Each row has a name. Each question is about the rows just above it.

Columns, left to right: L W M X T F
| -31 | -20 |  -2 | -32 |  23 |  -7 | : <46>
|   3 |  -1 |  -2 | -46 |  69 |  15 | : <157>
|  20 |  17 |  -6 | -31 | -84 |  -3 | : <215>
| -18 | -11 |   4 |  12 | -39 |  23 | : <192>
|   8 |  24 | -11 | -77 | -10 |   9 | : <196>
| -30 |   1 |   0 |  47 | -54 | -43 | : <206>
|   9 | -43 | is in which column, read top down? -> F
Which column holds this, read top down? | -20 |  -1 |  17 | -11 |  24 | -> W
Which column holds | -31 |  12 | -77 |  47 | top down? -> X
|  69 | -84 | -39 | -10 | -54 | is in which column, read top down? -> T

Columns, left to right: S N B E Q
| -68 | -54 |   4 | -43 | -44 | = <206>
| -12 | -15 | -20 | -16 | -16 | = <192>
| -40 | -40 | -45 | -42 | -36 | = <66>
| -68 | -47 | -12 | -39 | -52 | = <7>
| -55 | -60 |  51 | -36 |  28 | = <46>
| -12 | -15 | -22 | -16 | -16 | = <180>
Which column holds | -40 | -68 | top down? -> S
Which column holds this, read top down? | -54 | -15 | -40 | -47 | -60 | -> N

Columns, left to right: R A C H K U
| -71 |  58 | -23 | -48 | -20 |  31 | : <180>
| -20 |  -3 | -77 | -30 | -20 | -29 | : <67>
|  49 |  -6 | -22 | -58 |  19 |   3 | : <46>
| -71 |  58 | -23 | -48 |  28 |  31 | : <157>
| -29 |   3 |  31 | is in which column, read top down? -> U
| -58 | -48 | is in which column, read top down? -> H
| -20 |  19 |  28 | is in which column, read top down? -> K
Which column holds this, read top down? | -20 | -20 |  19 | -> K

Columns, left to right: V J P Y G
| -2 |  2 | -3 | -3 | -5 | = <196>
| -22 |  17 | -13 |  -1 |  10 | = <7>
|   6 |  10 |  64 | -34 | -17 | = <46>
| -34 |   7 |  10 |  52 | -19 | = <206>
Which column holds this, read top down? |  -1 | -34 |  52 | -> Y
|  -5 |  10 | -17 | is in which column, read top down? -> G

Columns, left to right: goz nimog vinu kad
| -68 |   7 |  13 |  15 | = <180>
| -26 |  63 | -32 |   6 | = <157>
|  22 | -64 |  25 |  -9 | = <117>
Which column holds this, read top down? | -32 |  25 | -> vinu
Which column holds | -68 | -26 | top down? -> goz

Columns, left to right: nevu muk Velag bidov Guk kem
|  33 |  14 |  37 | -26 |  29 |   3 | : <46>
|  -3 |  19 | -18 |  10 |  -5 | -29 | : <196>
|  38 | -25 |  33 |   5 |  65 | -38 | : <157>
| 18 |  0 | 34 | 13 | 29 | 38 | : <193>
| -12 | -25 |  28 |  29 |   1 |   4 | : <180>
| -32 | -19 |  32 |   3 |  -8 |  -4 | : <192>
|  16 |  41 | -17 |  12 |  -9 |  22 | : <117>
|  22 | -41 |  17 | -22 | -22 |  11 | : <206>
|   0 |   8 |  15 | -28 |  46 |   0 | : <66>
| -42 |  -8 |  15 |  -2 | -12 | -17 | : <67>
Which column holds | -4 | 22 | 11 | top down? -> kem
| -3 | 38 | is in which column, read top down? -> nevu
Which column holds this, read top down? |  22 |  11 |   0 | -17 | -> kem
Which column holds this, read top down? |  19 | -25 |   0 | -25 | -19 |  41 | -> muk
Which column holds this, read top down? | -4 | 22 | -> kem
Which column holds this, read top down? | -29 | -38 |  38 |   4 | -> kem
|   5 |  13 |  29 |   3 |  12 | -22 | is in which column, read top down? -> bidov

Columns, left to right: rof Soza Gobem Lele sul
| -13 |   9 |  -3 |   4 |  31 | : <196>
| -4 | 15 | -4 | 26 | 75 | : <157>
| -17 | -11 |   1 | -39 | -73 | : <7>
| -15 |  -3 |   0 | -22 | -31 | : <46>
|  12 |  -8 |   4 |  -2 | -29 | : <117>
|  14 |  -8 |   4 |  -1 | -28 | : <67>
|  4 |  3 |  0 | 11 | 21 | : <192>
| -29 |  15 |  -7 |   2 |  52 | : <66>
|  11 | -18 |   6 | -24 | -86 | : <206>
Which column holds | 4 | 0 | top down? -> Gobem
|  -8 |   3 |  15 | -18 | is in which column, read top down? -> Soza
Which column holds | -73 | -31 | -29 | -28 | top down? -> sul
Which column holds this, read top down? |  26 | -39 | -22 |  -2 | -> Lele
Which column holds this, read top down? |   4 |  26 | -39 | -22 |  -2 | -> Lele

